In each game, the first row plays the second. By how much does the first row win? 10 means about a draw, 20 a big win and 0 a big loss. Wins can go round in a circle. Each row has two weighted sums of its numbers, A and B, taken from their middle values. A row wins by its A times the other's B, less its B times the other's A.
tensor([-24., 10., 49., -1., 9., 28., 13., 21., 15., 30., 19., -35., -11., 52., 1., -12.])
tensor([-28., 28., -43., -23., -2., 20., -24., -10., 1., -34., 27., -50., 60., -20., -13., -17.]) 11
tensor([-46., 58., -62., 24., -11., 11., -9., -34., 6., 19., 10., 17., 29., -17., 23., -18.])
tensor([12., 75., -52., 21., -5., 19., 0., 6., 5., 5., 33., 15., -15., 44., -2., -38.]) 11
tensor([68., 1., 12., -31., 24., -20., 7., -59., 45., -21., 42., 11., 0., -33., 15., 15.])
tensor([-15., 32., 33., 5., 65., -33., -24., -39., 33., -19., 4., -31., 1., -4., 20., 4.]) 11
tensor([19., -26., 20., -41., -1., 29., -36., 8., 14., -19., 0., -36., 53., -27., 20., 33.])
tensor([32., -81., -24., -28., -3., -25., 17., 39., 23., -5., -28., 3., 18., -41., -6., 18.]) 9
tensor([-28., 4., 49., -7., -8., 27., -55., 13., 18., 47., -10., -15., -11., 31., -19., 10.])
tensor([-15., 24., -21., -14., -19., 52., -43., -11., 5., -9., -20., -62., 26., 20., -24., -19.]) 7
tensor([23., 33., 28., -23., 18., -35., -1., -41., 14., 46., 8., -20., -26., -30., 16., 19.])
tensor([33., -43., 12., -31., 23., -47., -37., 13., -21., 6., 54., 3., -19., -56., -15., 34.]) 11
tensor([-48., -16., 15., -15., -10., 20., -23., 49., 73., 0., 19., 29., 39., -34., 19., 12.])
tensor([2., 29., -26., 15., 6., -48., -29., 16., 33., 51., 27., -32., 38., -32., 13., 18.]) 8
tensor([8., -8., 20., -43., 5., -56., -15., -60., 70., -34., 24., 11., 20., 2., 11., -8.])
tensor([37., -40., 38., -47., 41., -48., -27., -20., -5., -32., 35., 6., -4., -30., -29., 14.]) 11
tensor([13., -1., -17., -9., 30., -35., -3., 35., -32., -42., -79., 5., 40., -33., -7., 7.])
tensor([-34., 46., -44., 76., -28., 41., 14., -18., 55., -7., 6., -8., -18., 21., -33., 4.]) 4
tensor([-85., 32., -40., 13., -2., 17., -8., 11., 6., 8., -30., 4., 27., -2., -50., 15.])
tensor([-23., 17., 38., -29., 26., 6., -14., -61., 18., 38., 41., -7., -5., -11., 10., 23.]) 10
tensor([-25., 39., 21., -9., 1., -56., -40., -46., -3., -27., 2., 19., 11., -20., 50., 1.])
tensor([-6., -21., 67., -22., 35., -14., -7., -18., 19., -23., 59., 11., -31., 5., -29., -41.]) 12
tensor([5., 17., -51., 38., 15., 50., 24., 49., -7., 1., -20., -9., -30., 65., -54., -9.])
tensor([-29., -8., -3., -64., -7., 29., 7., 6., 1., 55., 7., -18., 13., 1., 19., -23.]) 3
tensor([31., -16., -30., -61., 59., -3., 23., -57., 20., 15., -33., 3., -19., -14., 10., -7.])
tensor([-9., 10., -26., -14., -23., 40., 12., 2., -15., 28., -23., -39., -44., 66., 18., 0.]) 6
tensor([78., -29., 24., -29., 16., -46., -6., -8., -3., -24., 3., 10., -24., 12., 33., 29.])
tensor([-14., 37., 20., -50., -36., 6., 14., 44., 10., -14., 32., -25., -32., -11., -40., -22.]) 11
tensor([28., 7., 11., 45., -81., 33., 26., -22., 47., 5., 5., -2., 11., -15., 19., -35.])
tensor([14., -44., 18., 13., 0., 17., -24., 6., 53., 13., 12., -9., 58., -67., -29., 19.]) 14
tensor([-16., 36., -13., 71., -10., 71., -8., 8., -28., 32., -14., 14., -24., 13., -40., -8.])
tensor([67., -29., 15., -4., -1., 15., -55., 22., -26., -50., 31., -35., -1., 13., -17., 9.]) 12
tensor([-30., 44., -16., 11., 28., 18., -9., 16., -60., 25., -26., -3., -23., 26., -5., -31.])
tensor([64., 13., 13., -42., -24., 5., -36., -21., -9., -6., 52., -9., -38., 15., -6., 39.]) 10
tensor([-13., 49., -51., 39., -18., 34., -67., -28., 8., -11., 6., -42., -24., 14., 2., 11.])
tensor([-22., 26., -10., -38., 6., 13., 23., -11., 67., 39., 5., -27., 22., -37., -8., -15.]) 2
tensor([22., 4., 35., -39., 7., -18., -5., -41., -15., -3., 9., -46., -15., 48., 15., 19.])
tensor([-29., 22., -59., 1., -16., 58., -29., 36., 12., -27., 25., -42., 35., -36., -23., -10.]) 7
tensor([-3., -55., 11., -23., 47., 17., 18., 48., -2., -30., 35., 1., 42., -7., 27., 19.])
tensor([7., 11., 57., -58., 13., 6., 34., -11., -24., 2., 20., 49., -9., -38., -16., 13.]) 17
tensor([-5., -27., -38., -24., -11., -51., 4., 42., 15., 9., -11., -37., 46., 34., -51., -18.])
tensor([35., -18., 43., 19., -32., 44., 28., -39., 34., 19., -9., -16., 27., 0., 13., 29.]) 10
tensor([30., 27., -40., 35., -56., -23., 27., 16., -78., -12., -22., 27., -12., -25., -27., -1.])
tensor([59., -13., 15., -35., 0., -7., 34., 21., -4., 39., -38., -16., -17., -13., 8., -16.]) 11
tensor([35., -43., 21., -3., 31., -14., -24., -36., -58., -15., -22., 44., -46., -6., 1., -38.])
tensor([28., -33., -13., 4., 23., -42., -10., 49., -23., 2., -63., 34., -25., 43., 32., 17.]) 10
tensor([-38., 32., 0., 61., -46., -4., 31., -14., -20., -6., -6., 61., 14., -40., 34., -16.])
tensor([24., 61., -53., 52., 44., -7., 2., 4., -25., -8., -1., -2., -36., 12., -7., -40.]) 11
tensor([-13., 42., -11., -7., 2., 23., -5., -4., -44., 22., -51., 69., 25., -36., 6., 18.])
tensor([0., -12., -27., -51., -36., 52., 24., 9., -23., 3., -34., -38., 29., -6., -11., -18.]) 14
tensor([3., 26., -13., -42., -27., 74., -32., 16., 17., 28., -28., 21., 18., -4., 15., 32.])
tensor([21., -15., 1., 31., -64., 31., -54., -9., -13., 8., 9., 13., 27., 34., -63., -45.]) 14
tensor([-17., 50., -13., -5., -22., -4., -18., -3., -5., 46., 3., -19., 8., 8., 50., -22.])
tensor([55., -32., 22., -13., -11., -49., 45., -17., 21., -28., 31., -6., -43., 4., 27., 42.]) 9
tensor([18., -59., 57., 12., 22., -3., 16., 27., -5., -17., -34., 28., -7., -3., 11., -44.])
tensor([-21., 44., -13., -41., 5., -8., 30., 14., -16., -11., -41., 5., -7., -60., 1., -38.]) 13
tensor([35., 11., -51., 36., -55., -59., -59., 24., -1., 11., 8., -17., -30., 21., -10., 42.])
tensor([-11., 37., -26., -15., 55., -24., 34., 13., -26., 6., -42., 34., -50., 28., 25., 18.]) 10
tensor([9., -19., 16., -82., -30., -10., -40., -44., -31., -41., 6., 9., -36., -4., -16., 0.])
tensor([1., 43., -30., 34., -26., 28., -22., 17., 5., 41., 59., -17., 4., -22., -16., 60.]) 10
tensor([16., 19., 69., -11., 7., -4., 4., 17., -34., 19., -11., -21., -37., -13., -15., 7.])
tensor([-18., 27., -23., -15., -28., 57., -12., 52., -32., 4., -29., -21., -31., 35., 3., -10.]) 10
tensor([-13., 25., -36., 31., -60., 54., -34., 13., 34., -31., -19., -10., 43., -3., -35., 49.])
tensor([-28., -1., -2., -60., -11., 5., 1., -32., 49., -33., 15., -41., 21., -57., -1., -2.]) 5
tensor([-6., 5., 46., -12., -3., 25., 17., -1., -17., 1., -14., -16., 32., -54., 44., -8.])
tensor([-33., 60., -24., 13., -14., 32., -11., -13., 29., 15., 0., -25., 36., -33., -14., -26.]) 15
tensor([-47., 16., -4., 39., -87., -9., -15., -27., 7., 13., 30., -5., 27., 11., -22., 38.])
tensor([2., -12., -12., -17., 57., -13., 15., 27., 44., -52., 38., -56., 7., -13., 33., -9.]) 9
tensor([-22., 8., 8., -8., -23., -44., 6., -11., 61., -20., 69., -49., 4., -29., -21., -6.])
tensor([-43., 25., 3., 41., 20., 37., 9., 13., -7., -26., -31., -42., -11., 47., 25., 5.]) 10
tensor([42., 33., 25., -24., 7., 12., -12., -2., 24., 36., -23., 22., -19., 48., 27., 38.])
tensor([-15., 39., -9., -20., 26., 46., -22., -55., 11., -50., 55., -5., 21., 22., 6., -16.]) 10
tensor([-49., 28., -27., 55., -55., 16., 5., 21., -12., 15., 24., -2., 23., 8., -63., 41.])
tensor([-35., -3., 27., -29., 42., -7., -11., 20., -34., -2., -23., -12., 22., 35., 28., 38.]) 10
tensor([39., 14., 36., 20., -46., -27., 15., -85., 47., -17., 19., 14., -15., -1., -1., 6.])
tensor([3., -34., 31., -21., -21., 12., 13., -39., 12., -37., 62., -54., -36., 8., -1., 8.]) 10
tensor([-54., 14., 6., 12., 10., 22., -65., 35., 16., -6., 37., -39., 14., 27., -28., 18.])
tensor([-30., -31., 22., 19., 33., -11., 40., 31., 14., 20., -46., -5., 41., 4., 16., -19.]) 11
tensor([-10., 36., 29., -20., 29., -29., 36., -22., 19., 12., -19., -5., 20., -15., 18., -48.])
tensor([-31., -18., -8., 64., 4., 28., -4., 32., -15., 46., -21., 23., -83., 9., -21., 26.]) 10
tensor([15., -28., 29., 0., 20., 22., -28., 12., 15., -78., 56., -29., 44., -16., -4., -1.])
tensor([-6., 29., -16., 62., -20., 10., -9., 36., -47., 17., -53., 26., 42., -15., -1., 12.]) 10
tensor([25., -4., -49., 56., -33., 10., -8., 37., -5., -55., -19., 9., 24., 80., -48., 20.])
tensor([-1., 7., 22., 9., 38., 6., -15., -86., 39., 26., -24., 14., -56., 18., -2., -12.]) 4
tensor([-53., 31., -17., 35., -44., 30., 4., 8., -15., 40., -6., 3., 40., -9., 0., -28.])
tensor([19., -62., 33., 9., 6., -31., 11., 39., -7., -36., -12., 51., 47., 28., -37., 4.]) 6
tensor([-31., 38., -15., 61., -27., 1., 0., -17., 43., 49., -25., -16., 25., -27., 1., 6.])
tensor([-13., 49., 20., 9., 11., 40., -4., -59., 1., 11., -17., 31., 9., 20., 39., -17.]) 9
tensor([10., 7., -3., -29., 58., -81., 17., -63., 34., -14., 14., 18., -13., -18., -7., -21.])
tensor([55., 27., -31., 53., -56., -26., 13., -17., 6., 23., -21., 14., -51., -44., 5., -13.]) 8
tensor([-6., -4., 33., 16., 9., -11., -19., -49., -48., 18., 63., -29., -42., -12., -17., 15.])
tensor([-50., 36., -13., 11., -28., -3., 26., 74., -15., 18., -22., 43., -31., -7., 14., 0.]) 18
tensor([-7., -42., 38., -24., -8., 30., 2., 56., -47., -25., -3., -4., 17., -18., -4., 42.])
tensor([9., 37., -41., 13., 10., 22., -97., 4., -24., 26., -18., -6., -20., -8., -19., 34.]) 8
tensor([-35., -13., 26., 1., 17., -20., 25., 5., 10., 14., -77., 15., 33., 8., 26., 17.])
tensor([-1., -23., -8., -20., 2., -20., 50., -25., 8., 27., -42., 43., -65., 65., -14., 3.]) 9
tensor([46., 16., -27., 23., -35., -40., -25., 5., -44., -64., 38., 24., -41., 17., 39., -24.])
tensor([-7., 19., -12., 1., 24., 47., 1., -12., -33., 66., 10., 44., -22., 12., 46., 27.]) 18
tensor([36., -10., 34., -33., 8., 10., -45., 47., 12., 0., -34., 22., 28., -23., 39., -5.])
tensor([36., 24., -35., 65., -47., 27., -5., -23., -45., -29., 27., -27., 0., 14., 29., -5.]) 9
tensor([22., -27., 17., -32., 28., 14., 49., -12., 35., 7., -21., -48., 27., -1., 7., -13.])
tensor([-40., 19., -8., 1., 9., 27., 18., -12., 56., 0., 53., 14., 51., 41., 22., 31.]) 6
tensor([40., 2., -42., 28., -13., 1., -16., 5., -16., -18., 10., 10., -15., 115., -16., 20.])
tensor([17., 4., -26., 16., 48., -27., -61., 18., 19., 43., -19., -6., -5., -3., 60., 18.]) 8
tensor([43., -51., -20., -15., -16., -32., -38., -47., 0., 22., 44., 1., -44., 22., 34., -8.])
tensor([3., 42., -16., -31., 28., 2., -50., -10., 14., 20., 51., -35., 7., 0., 29., -6.]) 10
tensor([-6., 49., -19., 21., 2., -42., -4., 52., -55., -2., -34., 35., 15., 11., 18., 7.])
tensor([-38., 3., -16., -48., 78., -34., 4., 23., 15., -23., -21., -13., 5., -32., 6., -21.]) 7
tensor([-39., 41., 16., 22., 10., 29., 65., -18., -16., -17., -44., 29., 2., 29., -13., 9.])
tensor([-25., 14., -12., -3., 5., 42., -33., 1., 68., 12., 74., -12., 37., -18., -28., -1.]) 12
tensor([-20., -30., -106., 10., 0., -63., -22., -25., 9., -17., -29., 32., -45., 22., 21., 9.])
tensor([27., 52., -21., 30., 42., -10., -23., -36., 45., 20., 19., -1., -44., 35., 23., -16.]) 9
tensor([-8., -13., 28., 2., 41., -51., 37., -25., -21., 4., 16., 36., -67., 53., 3., 9.])
tensor([32., 30., 25., -18., -27., -27., -31., -9., 43., -30., 16., -11., 47., -40., -6., -36.]) 8
tensor([29., -58., -4., 24., -29., -10., 0., 31., 39., 33., -21., -27., -22., 15., -14., -55.])
tensor([20., 32., -25., 33., -3., 1., 55., -24., -11., -46., -43., 34., -10., 29., -42., -65.]) 5
tensor([25., -4., 44., -5., -51., -21., 23., -56., 29., 22., -28., 12., -9., -18., 16., -32.])
tensor([69., -3., -8., 22., -15., -29., 20., 18., -68., -29., 17., 13., -33., 30., 9., 41.]) 8
tensor([-22., -31., 27., -21., 32., -35., 22., -15., 22., 21., -76., 9., -19., 0., 14., -6.])
tensor([-31., 39., 16., -26., 32., 29., 20., -62., 40., -34., 15., -8., -40., 0., 13., 12.]) 4
tensor([-40., 10., 7., -40., 39., 12., -6., -36., 38., -21., 23., -27., 57., -13., -4., -3.])
tensor([-24., 6., -39., -3., -1., 19., -41., 20., 62., 18., 26., -32., 45., -19., 35., -25.]) 10
tensor([-5., -30., -12., -55., -11., 50., -23., 13., 53., -5., 31., -46., -9., -35., 7., -15.])
tensor([26., -42., 58., -25., 33., -14., -11., -3., -27., 0., -12., 4., -60., -3., 3., -10.]) 11
tensor([-17., 56., -76., -26., 0., 16., 23., 15., 13., -34., 60., -19., -1., -5., -8., 13.])
tensor([6., -40., 12., 61., 2., -50., 51., 53., -23., -18., -16., 64., -20., -29., 7., -8.]) 3
tensor([14., -53., -49., -18., 44., 8., -43., -10., 11., 12., 72., -24., -26., -41., -3., 6.])
tensor([57., -73., 4., 29., 12., 18., -9., 28., -55., -8., 24., 29., -17., -9., 6., 1.]) 10
tensor([-19., -5., -11., 4., -66., 39., -8., -25., 80., -10., -13., 2., 50., -4., 9., -18.])
tensor([19., -16., 54., 21., 23., 13., 18., -55., -30., -10., 13., -16., -65., 20., -6., 0.]) 9
tensor([-68., 33., -34., 64., 9., 22., -4., -47., -40., 8., -15., 17., -4., 2., -17., 1.])
tensor([-4., -55., 59., -11., -4., -20., 17., -32., 31., -21., 47., -14., -31., 19., -14., 30.]) 10
tensor([-65., 35., -27., -3., 14., 18., -10., 2., -42., 7., -31., 15., -39., -13., 8., 54.])
tensor([-4., 38., -8., -34., 37., -10., -26., -40., -4., -27., 13., -44., -13., 19., 35., -28.]) 10
tensor([-5., -52., 34., -9., -29., 30., 24., 13., 59., 14., -28., 29., 34., -43., -15., 10.])
tensor([-15., -51., 47., -2., 17., 3., 16., 27., 16., 25., 12., -50., 1., -17., -10., -15.]) 11
tensor([-32., -12., -4., 9., -51., 27., -20., 19., 0., 35., -50., -21., 17., -24., 42., 18.])
tensor([-22., 7., 27., 33., -26., -9., 3., -15., 56., 16., -18., 3., 6., -16., 71., 40.]) 10
tensor([18., 1., -6., 25., 16., 13., -43., 42., -47., -32., 23., -8., -83., 6., 27., 37.])
tensor([11., -57., 13., 54., -4., -31., 30., 14., -29., -14., -34., -9., 45., -6., -43., -12.]) 6
tensor([35., 3., -83., 16., -7., 1., 19., -30., -28., 27., -32., 12., -78., -12., 13., 16.])
tensor([-6., -39., 38., -52., 22., -48., -6., -38., -9., -8., -26., -22., -32., -4., -5., -13.]) 15
tensor([49., -18., 30., -17., 31., -34., -23., 40., 13., 17., 16., 24., 43., -55., -20., 16.])
tensor([-53., 43., -26., 12., -30., 3., -31., -53., 21., -16., 9., 2., 52., 2., -18., 42.]) 9
tensor([31., 16., 10., 54., -21., -26., 49., -3., -48., 17., -38., 60., -37., 21., -13., 16.])
tensor([-30., 27., 35., -14., -3., 25., -36., -59., 36., 23., 31., -26., 4., -3., -25., -6.]) 10
tensor([27., -1., 2., -22., 10., -46., 51., -9., -5., 22., -52., -1., 21., 8., 8., -46.])
tensor([-2., -64., 37., 2., -37., 37., 31., 42., -27., -12., 7., 36., 28., -9., -22., 18.]) 9
tensor([-39., 16., -12., -8., 17., 21., -25., 45., -32., 39., 3., -15., 44., -19., -40., 30.])
tensor([-23., 24., -36., 7., 47., -21., 1., 14., -7., 14., -16., 8., 18., -38., 74., 33.]) 12
tensor([-3., -55., -3., 13., -11., -37., 25., 39., -60., 16., -7., -10., -4., 20., 35., 7.])
tensor([31., -2., -20., 52., -25., 54., 11., 42., -23., 7., -54., 57., -58., 9., -29., 0.]) 17
tensor([-5., 16., -6., 48., -3., 20., 63., -5., -55., -12., -48., 33., -58., -8., 11., 5.])
tensor([-1., -11., 10., 3., 7., 44., 22., 30., 7., 19., -1., -36., 67., -43., 0., 8.]) 10
tensor([-41., 23., -64., 45., -42., 58., -20., 49., -8., 28., 13., 10., -11., 2., -13., -24.])
tensor([21., 15., -51., -4., -31., -4., -57., 47., -35., -65., 62., 2., -11., -3., -53., 13.]) 11
tensor([2., 6., 8., 59., -50., -7., -14., 41., 7., 49., -22., -9., 25., -36., 21., 28.])
tensor([-2., -19., 32., -64., 47., 25., 39., -1., 19., -29., 17., 12., 21., 18., -50., -18.]) 11
tensor([-5., 22., -29., 3., -21., -4., 50., -26., 11., -1., -56., 16., 40., -44., 45., -17.])
tensor([19., 7., 22., 61., -43., 8., 52., 18., -39., 11., -33., 24., -51., -16., -22., -19.]) 9
tensor([-4., -16., -1., -54., 51., -15., -3., -43., -10., 21., 10., -17., -7., -41., 45., 18.])
tensor([-62., 45., -13., 0., 17., 4., 33., -21., -18., 16., -24., 12., 29., 13., 7., -23.]) 10
tensor([28., -55., 12., -14., 10., -25., 24., -29., 53., 30., -38., 22., 8., 26., 32., 0.])
tensor([10., -40., 23., -10., 16., 67., 29., 15., 37., -28., -7., -6., 51., -1., 16., -16.]) 9
tensor([26., -24., 8., 16., -5., -11., -4., -35., 0., -30., 1., -52., -9., 43., 63., -23.])
tensor([-44., 60., 1., 31., 26., 35., -29., -15., -19., 11., 22., -4., -11., 1., -55., 3.]) 8
tensor([13., -1., 6., -3., -95., 54., -12., 38., 37., 18., -6., 4., 11., -11., -22., 21.])
tensor([-59., 27., 29., 1., -17., 26., 16., 33., 12., 25., 32., 21., 1., 24., 3., -43.]) 1
tensor([34., 43., -17., 3., 10., 0., 0., -6., -26., 20., -79., 20., -51., -16., -13., 8.])
tensor([-47., 59., -44., 51., -12., 18., -16., -13., -9., 2., 5., -33., 24., 11., -19., -2.]) 15
tensor([36., 17., -5., -17., -40., 29., 16., -83., -19., 14., 27., 17., 8., -21., 18., 37.])
tensor([-17., -24., -23., 0., -29., -6., 37., 21., -14., 67., -22., 7., 47., -23., -50., -16.]) 11
tensor([32., -15., -18., 63., -17., 69., 6., 30., 11., -36., -22., 10., 44., 48., -40., 0.])
tensor([13., 20., 59., 17., -1., 28., 22., -59., -1., 17., 0., 1., 17., 13., 21., -16.]) 9
tensor([22., 33., -55., 34., -61., 18., -22., -27., -63., -12., 26., 23., 3., 30., -40., -19.])
tensor([-29., -19., -66., -38., -8., 36., -24., 8., 49., -32., -24., -44., 12., 12., -54., -19.]) 11
tensor([-39., -3., 13., -21., -27., 21., -41., 1., -31., -3., -21., 3., 43., -33., 40., 39.])
tensor([9., -5., 29., -43., 9., -54., 3., 36., 59., 17., 6., -21., 17., -39., -22., 2.]) 8
tensor([44., 14., -1., 15., 38., -3., 28., -37., 14., 35., 20., -23., -7., -28., 43., -37.])
tensor([-27., 49., -34., -32., -18., 44., -22., 18., 29., 0., 5., -28., 25., -34., -51., 12.]) 14
tensor([-7., 41., -25., -39., 10., 13., 31., 46., 7., -18., -16., -20., 14., -2., 44., -33.])
tensor([20., -63., 9., 13., -19., 21., 0., 34., 37., 2., -21., -32., 15., -25., -7., 67.]) 15
tensor([89., -51., -59., 18., 29., -33., 16., 13., -7., -28., 14., 25., 5., 18., -21., -2.])
tensor([48., -44., -33., 4., 17., -3., -35., 72., -41., -31., -10., -8., -22., 8., 24., -18.]) 10
tensor([-39., 32., -37., 16., 0., -12., 5., 48., -9., 48., -64., 17., -23., -28., -14., 9.])
tensor([3., 9., -19., -74., 51., -6., -21., -24., -16., -54., 9., 40., -10., -48., 19., 43.]) 7
tensor([26., -7., 18., -11., -14., 25., -10., 29., 33., 75., -15., 15., 15., 17., 30., -20.])
tensor([-31., 33., 0., -27., 2., 32., 32., -2., 44., 39., 22., -37., 5., 22., 9., 10.]) 11
tensor([-6., 28., -33., 55., -33., 79., -22., -21., 15., 20., -14., -12., 33., -4., -26., -23.])
tensor([-14., -24., 77., 3., 6., -25., 11., -12., -20., 15., 24., 48., 21., -31., -8., -23.]) 6
tensor([35., 11., -26., -14., 20., -3., 12., -30., -47., -3., -3., -18., -83., 22., 31., 13.])
tensor([-14., 20., -55., 17., -13., 89., -47., 14., 14., 4., 8., -25., 34., 5., -14., 20.]) 11
tensor([-59., -7., -10., -38., -33., -10., -9., -28., -16., 37., -34., 2., -8., 27., -3., -41.])
tensor([6., -53., 21., 8., 60., 9., -53., 34., 22., 21., -16., -3., 34., 14., -24., 17.]) 13
